Named moves (each a turn or a mirror), then the moves between two rows, first move first; the first pair answered:
move D:
 .22  .33 -.03 -.02  .39 -.10  .01  .04 -.24 -.31  .00 -.30 -.08  ->   .17  .31  .04 -.20  .37 -.11 -.08 -.08  .03 -.36  .11 -.33 -.03
 .10  .15  .12  .24 -.06  .40 -.09 -.05  .23  .11  .10 -.17  .10  ->   .15  .16  .10  .34 -.03  .36 -.09  .01  .12  .11  .09 -.17  .09
-.16 -.01 -.11  .01  .17  .20 -.23 -.03 -.19 -.08 -.11 -.15  .11  ->  -.21 -.05 -.02 -.10  .16  .19 -.28 -.06 -.01 -.09 -.05 -.20  .15
move X:
 .13  .05 -.14 -.20 -.50  .36  .24 -.16 -.13 -.02  .00  .00 -.18  ->   .15  .12 -.08 -.20 -.43  .16  .44 -.21 -.11 -.07  .16  .08 -.13
 .04  .21 -.07  .10  .02 -.07  .24  .04  .03  .01  .15 -.10  .01  ->   .00  .18 -.18  .14 -.07  .17 -.02  .08  .02  .05  .04 -.19 -.09
-.40 -.11 -.06 -.18  .18 -.04 -.21 -.30 -.08  .05  .13 -.10  .20  ->  -.40 -.08 -.09 -.18  .21 -.03 -.22 -.30 -.08  .05  .13 -.11  .20
move G:
 .00 -.15 -.06 -.07 -.25 -.03  .05 -.02  .08  .13 -.09  .15 -.02  ->   .06 -.02 -.14  .05 -.19  .14 -.09  .07 -.08  .06 -.20 -.01 -.08
 .21  .25  .13  .07 -.13 -.18  .13  .09  .08 -.09  .03  .03 -.11  ->   .15  .34  .07  .15  .01 -.12  .10  .06 -.18 -.06 -.01 -.06 -.07
-.05  .24 -.02  .25  .26 -.30  .33 -.11 -.10 -.06  .04  .16  .22  ->   .18  .13  .13  .13 -.15 -.22  .29  .11  .44 -.14  .06  .15 -.01
-.29 -.32 -.18  .09 -.09  .11 -.09 -.02 -.16  .28  .02  .35  .39  ->  -.06 -.31 -.06  .02 -.45  .24 -.17  .17  .25  .23 -.02  .30  .12
Then:
Between the rows of a pair lie two moves.
 .48  .07 -.01 -.14 -.21 -.14  .10  .19  .68 -.47  .12 -.08 -.20  ->   .13  .23 -.45  .21  .45  .15 -.26 -.03 -.44 -.40 -.13 -.29  .06 | X then G
-.29 -.16 -.08  .05 -.01 -.10 -.16  .04  .12  .09  .19 -.10  .07  ->  -.23 -.21 -.09  .15 -.10 -.10 -.08  .10  .13  .14  .13 -.02  .03 | D then G
-.19 -.28  .06 -.24 -.29  .04 -.03 -.17  .41  .16  .11  .23  .09  ->   .00 -.27 -.08  .22 -.35  .07  .13  .10 -.07  .35 -.11  .33 -.11 | D then G
 .34  .03  .23 -.15 -.34 -.08  .23  .15  .54 -.19  .03 -.01 -.09  ->   .20  .24  .10 -.22  .05  .15 -.23  .06  .22 -.43 -.04 -.45 -.04 | G then D
 .02  .12 -.18  .07  .31 -.05 -.02 -.27 -.22 -.08  .03 -.04  .41  ->   .00 -.11 -.07 -.12 -.02 -.07  .00 -.33  .29  .04  .13  .17  .41 | X then G
 .24  .06  .20 -.32  .15 -.25  .08  .03  .41 -.29  .16 -.20  .11  ->   .33  .29  .02  .05  .34 -.06 -.13  .21 -.20 -.32 -.07 -.38 -.06 | G then D
 .28  .20  .12 -.20  .09  .30  .13  .43  .04 -.29 -.23 -.26  .11  ->  -.01  .10  .11 -.33  .37  .12  .26  .13 -.06 -.26 -.05 -.13  .44 | G then D
-.63 -.21 -.09 -.64 -.04 -.18 -.15 -.39  .60 -.17  .06  .02  .04  ->  -.39 -.37 -.27 -.03 -.39 -.47  .51 -.09  .21  .36 -.12  .65 -.11 | D then G
-.28  .02 -.07 -.30  .18  .14 -.37 -.26  .02 -.02  .03 -.18  .16  ->  -.07  .04  .13 -.42 -.05 -.02 -.21 -.11  .43 -.12  .06 -.16  .01 | X then G
 .24  .02  .24 -.06  .00 -.32  .38 -.28  .06  .02  .39  .07  .18  ->  -.14 -.17 -.14  .06  .06  .30 -.25 -.39 -.35  .31  .04 -.04  .26 | X then G
 .08 -.04  .14  .02 -.13 -.27  .34 -.06 -.02  .04  .23  .32  .08  ->  -.16 -.18 -.14  .18 -.10  .21 -.19 -.08 -.34  .19 -.05  .23  .03 | X then G
-.12  .10 -.12  .08 -.23  .26 -.20  .04  .22  .10  .13 -.24 -.22  ->  -.03  .24  .01  .15 -.02 -.27  .35 -.05  .02  .07  .32 -.08 -.04 | D then X
-.31  .01 -.04 -.17  .47 -.15  .01 -.19  .11 -.28  .50 -.14  .45  ->  -.04 -.08  .12 -.24 -.07  .21 -.33  .15  .67 -.39  .31 -.25  .00 | G then X
-.26 -.16  .11 -.22 -.01 -.08  .12 -.20  .02 -.02  .12  .24  .25  ->  -.23 -.18  .02 -.13 -.17  .32 -.30 -.02  .06  .03 -.08  .09  .09 | X then G
 .05 -.02  .05 -.15 -.34  .30 -.09  .52  .42 -.24 -.25 -.14 -.46  ->  -.49 -.27  .01 -.29  .15 -.30  .48 -.08  .12  .03  .11  .34  .29 | G then G
-.11 -.12  .03  .02 -.26 -.05 -.13  .22  .33 -.06 -.04 -.13 -.04  ->  -.33 -.16 -.03  .02  .09 -.24  .05 -.02 -.04  .02  .08  .00  .24 | G then G
 .01  .09  .09 -.02 -.18 -.15  .04  .00  .18 -.22  .31 -.20  .12  ->   .05  .08  .03  .22 -.18 -.24  .24  .05 -.07 -.05  .27  .01  .14 | D then G
-.25 -.24 -.25  .10 -.10  .13 -.20 -.20 -.29  .41 -.21  .32  .01  ->   .13 -.14  .09 -.07 -.56 -.07  .05  .11  .38  .18 -.07  .28 -.35 | X then G
 .04  .04 -.05 -.10 -.27  .35 -.17  .10  .04 -.06 -.19  .12  .06  ->  -.13 -.07 -.03 -.19 -.18  .17  .02 -.12  .06  .04 -.05  .30  .34 | G then G
 .21 -.09  .05  .20 -.13 -.26  .48  .12 -.04  .19  .04  .27 -.02  ->   .35  .14  .02  .17 -.14  .13 -.05  .34  .02 -.13 -.13 -.18 -.34 | D then G
 .22  .08  .13  .20  .06 -.15  .14  .22  .05 -.06  .08  .00 -.25  ->   .00  .05 -.03  .26  .29 -.11  .08  .04 -.30  .05  .04  .02 -.04 | X then G
 .10  .07  .30 -.25 -.27  .53 -.18  .06  .39 -.10 -.35 -.19 -.23  ->  -.29  .08  .17 -.38  .32  .45 -.27 -.39 -.05 -.16 -.24 -.28  .17 | G then D
-.17 -.23  .06 -.22 -.04 -.09 -.12 -.01  .05 -.15  .22  .15  .17  ->  -.13 -.19 -.02 -.14 -.12  .17 -.37  .11  .00 -.17  .08  .02 -.02 | X then G
 .21 -.12  .12  .03 -.24 -.12  .18  .08  .30  .18  .04  .21 -.10  ->   .28  .04 -.05  .31 -.10  .08  .06  .21 -.19  .19 -.17  .06 -.23 | D then G
-.31  .22  .08 -.07  .59  .08 -.32 -.30 -.28 -.29 -.02 -.30  .30  ->   .06  .16  .34 -.24 -.02  .22 -.44  .08  .50 -.41 -.03 -.35 -.14 | G then G
 .09  .18 -.17  .20 -.07 -.19 -.04  .16 -.09  .07 -.05  .02 -.27  ->  -.11  .10 -.04 -.19 -.03 -.35 -.01 -.06  .24  .00  .20  .07 -.05 | G then D
 .02 -.44  .00  .18 -.29  .20  .11 -.12  .04  .17 -.18  .38  .10  ->   .13 -.28 -.04  .23 -.30  .45 -.23  .04 -.04  .03 -.31  .10 -.09 | D then G
 .19  .22  .05  .09  .22  .08 -.21  .16 -.20 -.13 -.06 -.13 -.15  ->  -.08 -.07 -.07  .02  .19  .24 -.36 -.02 -.23  .10 -.09  .05  .06 | G then X
-.22 -.35  .05 -.17 -.12 -.13  .22 -.23  .26  .31  .08  .42  .17  ->   .18 -.23  .06  .15 -.47  .16  .08  .23  .25  .28 -.19  .26 -.26 | D then G
-.19  .19 -.10 -.17  .12 -.07 -.43  .01 -.08 -.10 -.17  .01 -.19  ->  -.31  .11 -.14 -.10  .16 -.25 -.19 -.12 -.22  .06 -.12  .21  .00 | G then D
-.17 -.26  .35  .04 -.63 -.13 -.25  .02  .50  .17  .04  .08  .05  ->  -.19 -.02  .26  .07 -.31  .24 -.75  .07  .13 -.09 -.11 -.42 -.05 | G then D
-.07 -.15 -.07  .00 -.06 -.05  .10 -.15  .02  .24  .13  .21  .14  ->   .19 -.03  .06 -.04 -.17 -.14  .22 -.02  .21  .06  .13  .10 -.04 | G then X
 .22  .34  .16 -.02  .28  .23 -.09  .10 -.05 -.37 -.26 -.58 -.09  ->   .15  .00  .45 -.35  .00 -.19  .35 -.11  .60 -.20  .06 -.12  .12 | G then G
 .06 -.06  .16  .09 -.27 -.12  .19  .08  .25  .08  .05  .09 -.07  ->   .17  .19  .11  .22  .00 -.17  .26  .13 -.14 -.08  .01 -.07 -.08 | G then X
 .00  .03 -.12  .25 -.22  .04 -.05  .21 -.50  .30 -.56  .12  .05  ->  -.15 -.07  .28 -.51 -.28 -.20 -.07 -.07  .46 -.01 -.12  .04  .22 | D then X
-.30 -.16 -.26  .55  .00  .20  .02 -.18 -.57  .42 -.17  .43  .16  ->   .08 -.26  .17  .23 -.61 -.08  .33  .07  .45  .31  .05  .61 -.12 | X then G
 .02 -.30  .17 -.06 -.12 -.25  .15 -.18  .30  .09  .13  .45  .20  ->   .08 -.32 -.12  .35 -.16  .13 -.14  .03 -.14  .29 -.27  .36  .00 | D then X
 .15 -.14  .19 -.11 -.13 -.45  .53 -.10  .25 -.08  .21  .22  .15  ->   .14  .20 -.12  .24  .34 -.12  .15 -.03 -.65 -.22 -.10 -.17  .06 | G then G
 .00  .18 -.04  .03  .04  .47 -.39 -.01 -.12 -.11 -.17 -.30 -.05  ->  -.07 -.09  .21 -.30 -.25  .11 -.02 -.15  .53  .02  .10  .09  .11 | G then G
 .19  .12  .10 -.21  .05 -.50  .15 -.12  .34 -.05  .07 -.01 -.01  ->  -.12  .07 -.29  .01  .31  .00 -.37 -.21 -.23  .14 -.19 -.13  .07 | X then G
 .09  .26 -.15 -.06  .18 -.10  .29  .03 -.19 -.31  .17 -.06  .04  ->   .06  .08 -.21 -.04 -.19  .41 -.20  .13  .03 -.22 -.06 -.10 -.19 | G then X
-.03 -.05 -.21  .29 -.04  .27 -.19  .05 -.37 -.02 -.10 -.06 -.15  ->  -.27 -.29 -.20  .14 -.11  .14 -.05 -.19 -.21  .18  .03  .26  .14 | G then X
 .35  .28  .02  .11  .10 -.27  .01  .31 -.21 -.27 -.15 -.22 -.24  ->   .12  .28  .02 -.10  .38 -.30 -.03  .07 -.24 -.34 -.01 -.26  .01 | D then G
 .12 -.21 -.02 -.12 -.56  .12 -.01  .11  .28  .20  .04  .16 -.09  ->  -.19 -.16 -.24 -.03 -.03 -.07  .10 -.20 -.35  .28  .12  .25  .31 | G then G
 .08 -.06  .04 -.04 -.26  .26 -.23  .20  .25 -.15 -.13 -.24 -.29  ->  -.18  .04 -.07  .06  .36 -.12  .11 -.12 -.44 -.11  .02 -.11  .16 | G then X
 .28  .50 -.16  .62  .02  .23 -.09  .15 -.41  .10 -.30  .08 -.09  ->  -.13  .13 -.29  .49 -.12  .39 -.23 -.11 -.24  .46 -.31  .41  .15 | G then X
 .12  .14  .10  .04  .18 -.13  .12  .04 -.12 -.25 -.01 -.11 -.05  ->  -.15 -.04  .02 -.01  .25 -.12  .07 -.16 -.20 -.08 -.02  .09  .13 | X then G
 .15  .20  .17 -.20  .07  .22 -.25  .18  .50 -.40 -.20 -.34 -.26  ->  -.20  .05 -.09  .20  .55 -.30  .40 -.16 -.34  .04 -.11  .20  .28 | D then G
 .40  .31 -.27  .29 -.36  .37  .14  .40 -.22 -.04  .14 -.12 -.06  ->  -.03  .10 -.05 -.35 -.12  .03  .23 -.14  .28 -.13  .61  .00  .51 | G then D
 .48  .01  .02  .27 -.09  .23  .22  .35  .17  .03 -.20 -.47 -.18  ->  -.03 -.10  .12 -.31  .31 -.05  .27 -.21  .42 -.09  .13 -.45  .34 | G then D
-.16 -.39 -.14 -.18 -.15  .15  .13 -.03  .29  .55 -.04  .58  .11  ->   .10 -.18 -.15 -.12 -.33  .55 -.31  .28  .33  .33 -.26  .15 -.29 | G then D
-.08  .03  .02 -.17 -.10  .11 -.24  .01  .20 -.25 -.03 -.16  .11  ->  -.12  .09 -.11  .02  .11  .09 -.20 -.03 -.25 -.18 -.05 -.15  .19 | G then D
 .11  .16  .11 -.28 -.10  .06 -.10  .05  .35 -.25  .14 -.29 -.13  ->  -.02  .04 -.07  .10  .16 -.29  .38 -.11 -.31  .13  .12  .16  .18 | D then G
 .44  .19  .17 -.25 -.13 -.30  .32  .33  .10 -.28  .01 -.03 -.37  ->   .00  .12 -.28 -.07  .39 -.07  .01  .02 -.78 -.06 -.15 -.05  .02 | X then G
 .15  .17  .63 -.30  .23 -.22  .35 -.03  .31 -.54  .32 -.30 -.02  ->   .05  .24  .45 -.14  .56 -.22  .30 -.15 -.20 -.53  .29 -.38  .11 | G then G
-.19 -.12 -.09 -.03 -.13  .14  .03 -.10  .16  .25 -.06  .27  .08  ->  -.15 -.02 -.22  .15  .01  .26 -.12 -.03 -.15  .19 -.15  .12  .04 | G then G
-.11 -.16  .12 -.20 -.23  .26 -.33 -.12 -.04  .20 -.21  .00 -.14  ->  -.16 -.09  .20 -.24  .11 -.22  .17 -.30 -.27  .16  .04  .12  .13 | G then X
-.23  .35 -.07 -.43  .68  .09 -.42 -.35 -.04 -.39  .11 -.63  .17  ->  -.31 -.03  .14 -.52  .35 -.46  .37 -.51  .39  .03  .35  .13  .45 | D then G
-.02 -.24  .09  .14 -.23  .12  .21  .41  .02  .62 -.10  .33 -.10  ->   .07 -.02  .16  .18  .00 -.22  .54  .41 -.20  .48  .04  .27 -.05 | G then X
 .14  .02  .15 -.24 -.37  .45 -.48  .07  .56 -.07 -.45 -.51 -.32  ->   .47  .33  .14  .35  .11 -.48  .74  .14 -.40  .04 -.33 -.11 -.08 | X then D
-.06 -.24 -.11  .26 -.20 -.12  .26  .08 -.09  .31 -.05  .39  .10  ->   .09 -.02 -.05  .10 -.32  .31 -.30  .31  .12  .00 -.22 -.10 -.23 | D then G
 .10 -.03  .06  .08 -.12 -.03  .20  .12  .12  .12  .04  .08 -.10  ->   .02  .00 -.02  .16  .07 -.05  .22  .01 -.17  .13  .02  .07  .06 | G then G
 .16 -.17  .01  .22 -.24  .24  .01  .14  .05  .02 -.24  .19  .09  ->   .06 -.11 -.07  .23  .00  .32 -.13  .11 -.13 -.07 -.25 -.01  .15 | D then G
 .36  .21 -.02  .05 -.50  .65 -.51  .31  .27 -.16 -.43 -.25 -.66  ->   .64  .70  .25  .13  .10 -.20  .37  .30 -.16 -.51 -.06 -.34 -.46 | X then G
-.48 -.35 -.16 -.21 -.03 -.06 -.33 -.37  .07 -.08 -.24 -.02  .25  ->  -.29 -.51 -.05 -.11 -.29 -.18 -.08 -.27  .26  .08 -.26  .24  .15 | D then G
-.13 -.25  .40 -.27 -.01 -.33  .42 -.48  .28 -.02 -.03  .15  .33  ->   .32 -.16  .37  .11 -.48 -.13  .48  .02  .28  .07 -.32  .21 -.14 | D then G
-.09  .14 -.02  .26  .15 -.01  .12  .00 -.21 -.21  .04  .06  .06  ->  -.09  .13  .12  .00  .04  .09 -.05  .00  .21 -.39  .14 -.04  .03 | D then G
 .14  .02  .05  .11 -.11  .14 -.13  .26 -.08 -.15 -.16 -.18 -.16  ->  -.16 -.08  .06 -.20  .16 -.11  .01 -.12  .05 -.15  .10 -.08  .23 | G then D
 .01  .34  .15 -.10  .14  .25 -.32  .09 -.02 -.45  .09 -.27 -.31  ->  -.06  .36  .23 -.15  .35 -.19  .10 -.11 -.07 -.43  .31 -.11 -.01 | X then G
-.06 -.01 -.37  .17  .09  .39 -.03 -.09 -.66 -.10  .11 -.20 -.11  ->  -.15 -.02  .00 -.41  .17 -.06  .22 -.39  .04 -.33  .52 -.20  .13 | X then D
 .22 -.35  .05  .39 -.49 -.01  .15  .17  .23  .40 -.11  .39 -.28  ->   .01 -.29  .26 -.23 -.33  .14 -.32 -.09  .79 -.03  .09 -.05 -.20 | G then D
 .59  .40  .12  .24  .02  .41 -.47  .53 -.02 -.56 -.54 -.51 -.46  ->   .50  .53  .36  .10  .57 -.65  .57  .17 -.26 -.64 -.02 -.16  .09 | X then G
